[[-62.4 -28.4]
 [ 23.5  10.2]
 [ 20.8   9.3]
 [-59.1 -26.6]
 [ 38.2  16.4]]
|
[-28.4  23.5]

[[-16.0  -8.7]
 [-15.4 -49.0]
 [-12.4 -58.6]
 [ -3.1 -54.1]
 [-15.5 -35.6]]
|
[ -8.7 -15.4]

[[  8.3  57.9   9.7]
 [ 55.6 -36.5  25.5]
 [-34.2  29.5 -14.8]
 [ 48.6 -11.5  27.6]
 [ 10.3 -25.0   5.0]]
|
[  9.7 -36.5 -34.2]

[[  1.3 -18.3  40.1 -46.4 -61.9]
 [-39.6  36.0   9.9   1.0  60.0]
 [ -5.5  15.7 -23.4  32.9 -15.9]
 [-13.0   5.6   9.9  -4.7 -13.1]]
|
[-61.9   1.0 -23.4   5.6]

[[24.1 19.2 20.2 33.5]
 [10.3  8.6 18.3 49.1]
 [43.4 39.4 17.8 41.6]]
|
[33.5 18.3 39.4]

[[-46.6  19.6]
 [-16.8 -41.9]
 [ 60.6  -9.0]]
|
[ 19.6 -16.8]

[[ 20.7 -54.9  18.5]
 [ -6.9   4.5 -11.3]]
|
[18.5  4.5]

[[-38.8 -47.6  29.2]
 [-21.4  25.9  12.9]
 [-37.9   9.1 -10.8]
 [  6.6  34.9  26.6]
 [ 21.3  25.5  -5.0]]
|
[ 29.2  25.9 -37.9]

[[ 21.6 -14.2 -47.8  21.9 -18.8]
 [-24.4  21.4  13.1 -58.4  14.6]
 [ 23.5  36.9   9.7  24.6 -10.6]
 [  6.7   8.1  -9.3  65.3 -12.0]]
|
[-18.8 -58.4   9.7   8.1]
